Each path below is one point turned by a fixed rotation once a step. After each direction that follows a path, write how fast that rotation turns it, in degrees each step (0 if it stays still).
Each turn is a multiple of 5 degrees from 10 to 175, or 0.
Each row of a path follows its step; steps can be skipped.
Path 1:
step 1: -10, 0, -10, 0, 1, 10, 9, 1, 5, 10, 18, 3, 8, -13, 10, 8, 10, -7, -7, -1, 0, -4, 16, 17, 6, 0, 22, -2, 10, -10, 15, -5, 22, -13, 22, -15, -19, -36, 17, 6, 12, 11, 6, -3, 18, -3, -9, -7
step 2: -15, 2, 15, 12, 3, -18, 6, -11, 11, -14, 6, -5, -22, 28, 15, -16, 29, -9, -21, -20, 9, -11, -6, -8, 2, 2, -3, -16, 4, -1, -9, 0, 20, -9, -6, 17, -5, -1, 5, -10, 3, -4, 11, 6, 5, -8, 7, -19
step 3: 9, 0, 15, -19, 9, -9, 1, 29, -17, 11, 0, 2, -3, 3, 19, -9, -7, -4, 23, -15, -5, -6, 3, 8, 26, 2, -4, -8, -13, 22, 7, 7, 12, 4, -26, 11, 4, 5, -13, -4, -14, 5, 17, -2, -23, -3, -10, -7
step 4: 17, 4, -2, -7, -11, 24, -25, 1, -2, 2, 2, 14, 15, -15, -2, -12, -18, -3, 15, -20, 15, 3, -8, -5, 0, -7, 8, -6, 5, 13, -18, -11, 0, -13, 15, -16, -13, -7, -13, -8, 12, 21, -3, 15, 6, 11, -17, -17
step 5: -22, 3, 4, 7, 3, -2, 5, 8, -16, -27, 12, -6, -2, 4, -27, -3, 0, 13, -6, 2, -8, 13, -19, -1, -10, 13, 22, -12, 23, 6, -24, -7, 15, -7, 3, 8, -26, 3, -8, 16, 1, -3, -6, -18, 13, 1, 4, -1
step 6: 3, -8, 11, -3, 8, -21, 8, 28, -4, 17, 1, -11, -8, -15, 9, 3, 6, -1, -7, 22, 2, -12, -10, 21, -3, -9, 4, 16, -4, -4, 16, -3, 19, -15, -6, 13, -7, -5, -2, 10, 28, 11, 0, -19, -1, -7, 21, -16
step 7: 18, -25, 7, -12, 22, -7, -3, -15, 28, 11, 1, -2, 5, 0, 7, 2, 25, -16, 2, -22, 5, -12, -21, -11, 3, -5, 24, 3, 6, -9, 7, -7, 1, 9, -6, -8, -5, -16, -8, -3, 1, 9, 18, 19, 4, -2, -13, -9
step 8: -11, 16, 26, -2, 3, -3, 2, 8, -4, -25, 14, 3, 4, 8, 18, -3, -10, -4, -13, -22, -12, 3, 7, -18, 15, 2, 5, -22, 0, 9, 4, 8, 12, 1, 0, 0, -2, -33, -14, 13, -10, 15, -4, 2, -2, -3, -10, 27
step 10: 4, -12, -6, -5, 12, -13, -2, 3, 3, 10, 3, 8, 7, -10, 4, 17, 10, 12, 13, -7, -7, 19, -16, 0, 0, 2, 3, 1, 13, 35, -16, -27, 19, -14, 5, 7, -11, 7, -5, -11, -14, -20, 4, 11, 8, 2, 0, -28
step 13: 18, -8, -2, -1, 1, 4, 4, 21, 17, 7, 12, -19, 5, -4, 10, 8, -7, -18, -11, -9, -23, 24, -11, 4, -2, 18, -2, 0, -1, 15, 13, -8, 12, 2, -6, -17, -9, -15, -16, 31, -2, -2, 24, -7, 5, -1, -3, 5
step 14: -8, 12, 9, -3, -1, 11, -7, -14, 16, 12, 0, 22, -9, -16, 8, 2, -3, -2, -5, -14, -2, -8, -2, 1, -16, 12, -1, -8, -5, -14, 6, 10, 32, -22, 10, 20, -19, -30, 1, 0, -6, 8, 2, 19, 7, 11, 16, 0
Speeds:
-2, 6, 6, 1, 3, 5, -4, -1, 0, -5, 0, 1, 2, 0, 5, -3, 2, -1, 0, 4, -6, 3, 0, 4, -3, 4, -1, 9, 0, 2, -1, 4, -3, -4, -1, -10, -8, 2, -1, -1, 3, -3, 1, 0, -1, 4, -6, 4 -> 85
-3, 3, -9, 1, 2, 4, 1, 4, -4, -4, 5, 5, -3, -5, -2, 0, -4, -3, 3, -8, -1, 9, -2, -3, -4, 3, -1, 1, -3, -3, 5, -1, -3, -5, 3, 1, 1, 1, -3, 5, 0, 0, -2, 0, 1, 5, 3, -2 -> 80
4, -9, -2, 0, 0, 3, -4, 0, 1, 2, 7, -9, -1, 6, 5, -3, 3, -1, 0, -3, -3, 2, 0, -1, -3, -3, 1, -3, 2, 0, -3, -8, -4, -1, 0, -8, 1, 0, 1, -3, -1, -4, -7, 2, 8, 3, 0, -3 -> 130
-6, 0, -4, 7, 6, -1, 2, 1, 2, 4, 1, 4, 2, 1, 5, -3, 3, -5, 1, -3, -5, -4, 6, 0, 6, 8, -1, -2, 1, 4, 0, 2, -3, 0, 4, -1, 2, -4, -1, -6, 2, 1, -1, 7, 0, -6, 6, 4 -> 55
Path 2:
step 1: -5, 0, 5, 0, -12, 5, -18, -19, 7, -14, 10, -1, -4, 4, 0, 19, 7, 6, 25, -8, -16, 12, 1, 15, 20, -10, 3, 4, -4, 2, -5, 0, -20, -5, -12, 22, 5, 11, -19, 4, 13, -7, 4, 16, 15, 27, -8, -26
step 2: 13, 18, -3, 15, 3, -19, -7, -4, 4, 10, -9, -18, 6, 14, -5, -5, 17, 9, 14, 6, 8, 10, 22, 1, -6, -6, -23, 36, -3, -8, 15, 2, -9, -8, -17, -17, -7, 20, -1, 0, 10, 12, -4, 25, 5, 1, 2, -6
step 3: -12, 7, -5, -8, -7, -1, -2, -21, 11, -9, 14, -24, -19, 1, -15, -12, -3, -7, 26, -9, -18, -11, 15, -13, 11, -9, -1, 3, -5, 6, -8, 5, -23, -19, -7, 1, -2, -18, -1, -2, 22, -14, -7, 11, 12, 23, -9, 5
step 6: 4, -3, 3, 9, -2, -1, -1, 13, 31, 10, -5, 7, 2, -5, -9, -6, 5, 3, 20, 0, 4, 13, 10, -2, -8, -31, -17, -13, 17, 22, 15, -1, -16, -3, 2, -5, -19, 2, 13, -2, -15, -13, -10, 26, 15, 16, -1, -1
step 7: 3, -14, -1, -2, 9, -4, -24, 14, 15, -4, 26, -23, -8, 0, -5, -1, 0, 1, -3, 9, 11, 11, 16, -10, 0, -12, 3, 0, -9, 1, 2, 1, -1, -12, -18, -1, -29, -14, -8, 26, 17, -20, -12, 8, -14, -12, 6, 19
step 8: -10, 5, 2, 5, -10, 8, -4, 7, 22, -17, -5, 13, -3, -24, -5, 19, 15, -21, 22, -11, 19, 15, 19, 8, -6, -19, 4, -13, -6, 2, -2, -1, -9, -12, -8, 16, -14, 2, 21, 7, -10, 5, 8, 10, -9, 19, 9, 8
step 9: 4, 6, 11, 12, 3, -12, -1, 9, 7, -7, 9, -6, -3, -1, 3, 12, 9, 15, 7, 22, 23, 5, 0, 6, -14, 1, 10, 10, -17, 11, -1, -4, -7, 11, -8, -12, -19, 5, -13, 44, 7, -26, 4, 19, -2, 10, -2, -8
step 10: -2, -8, 12, -18, 1, -4, -17, 2, 9, -16, 16, -2, 18, 1, 11, 21, 13, 4, 19, -6, 8, 12, 15, -22, 9, -8, 1, -5, 0, -2, 15, 11, -16, -21, -5, 3, 4, 14, 18, 2, 5, 3, 1, 14, -11, 37, 2, -12
step 11: 0, 18, -8, 3, -11, -13, -15, -6, -3, -2, 5, -14, -8, -5, 1, 23, -15, 14, 30, -5, 7, -7, 20, 1, -10, -6, -11, 21, 4, 8, -4, -1, -10, 12, -11, -1, -17, 7, -13, 22, 2, 5, 10, 31, -22, -9, -12, -4
step 13: 10, 23, -7, 7, 0, 9, 14, -16, 3, -10, 17, 13, -2, 7, -1, 11, -6, -1, 22, 3, 3, 3, 15, 4, -14, -10, -8, 44, 14, 11, -1, 7, -18, 0, -6, -1, 0, 14, 2, 4, 2, -12, -22, 16, -4, 11, -15, -6
step 14: 1, 10, -1, -7, -16, -10, -21, -2, 29, 0, 13, -2, -4, 13, -11, -18, 4, 4, 14, -7, -13, 4, 24, -6, 21, 10, -15, -4, -2, -14, -1, 14, 11, -3, 12, -9, -12, 14, -6, 17, 21, -8, -14, 11, 6, 14, -10, -14
Speeds:
3, 6, -2, -3, 3, 0, 5, 1, -6, 3, 1, 6, -6, 3, -2, 0, 2, 1, 1, 6, 2, 6, -1, -2, 5, -5, -7, 1, 7, 5, -6, 0, -2, 5, -3, 1, -2, 4, 2, 1, -3, 4, 4, 2, -3, 0, 6, 2 -> 160
3, 1, 4, 3, -1, -2, -3, -5, 3, -4, 7, -3, -4, -3, -1, 1, -1, 1, -1, 6, -3, -3, -3, -4, -5, 2, 2, 1, 5, 4, -5, 3, -7, 1, -5, 1, 0, -2, -5, 3, 2, -2, 3, -9, 1, -8, -3, -3 -> 170
-4, 0, 1, 1, -7, -1, 1, 1, -1, 4, -4, 4, -7, -2, -4, 0, -4, 0, 6, -1, -2, -4, -2, 4, 3, 1, 0, -7, 1, 4, 0, -4, -4, 4, 7, 1, -5, 0, -3, 4, -2, -2, 2, 5, 2, 0, -10, -5 -> 140
5, 2, -6, -3, -5, -1, 0, 5, 3, -2, 4, 7, 2, 2, 0, 7, 1, 0, 4, -1, 4, -5, 0, -4, -2, 6, 5, 0, 6, 2, 1, 7, 5, 6, 6, 0, 3, -2, -1, 4, 4, 3, -4, 0, -5, 1, 1, 0 -> 20
-1, 3, 2, -4, 0, -1, 3, 1, 5, 5, 5, -6, 1, -6, -2, 0, -2, -7, 1, -1, 6, 3, -10, 4, 2, -3, 2, -4, 3, -2, 7, -2, 2, 1, -1, 2, -1, -1, 5, 6, -2, -3, -4, -2, 1, -5, 5, -2 -> 35
2, 2, -1, 4, -1, 3, 4, -1, 3, -8, 0, 6, 2, 6, 2, 4, 2, -6, 0, 1, -1, -2, -3, 12, 2, 1, 0, -1, -7, -2, 2, -1, -3, 6, -5, 7, -1, -3, -5, 2, -2, 3, 4, -1, 3, -2, 1, 5 -> 95
-2, 0, -2, -3, -1, 1, -2, 3, 0, 4, 4, 3, -3, 3, -1, 8, 0, 2, -3, -5, -9, 10, 1, 4, 0, 2, -1, 3, 1, -5, 2, 0, 1, -4, -2, 6, -5, 2, 1, -2, 1, -2, 1, -5, -8, -3, -4, -3 -> 115
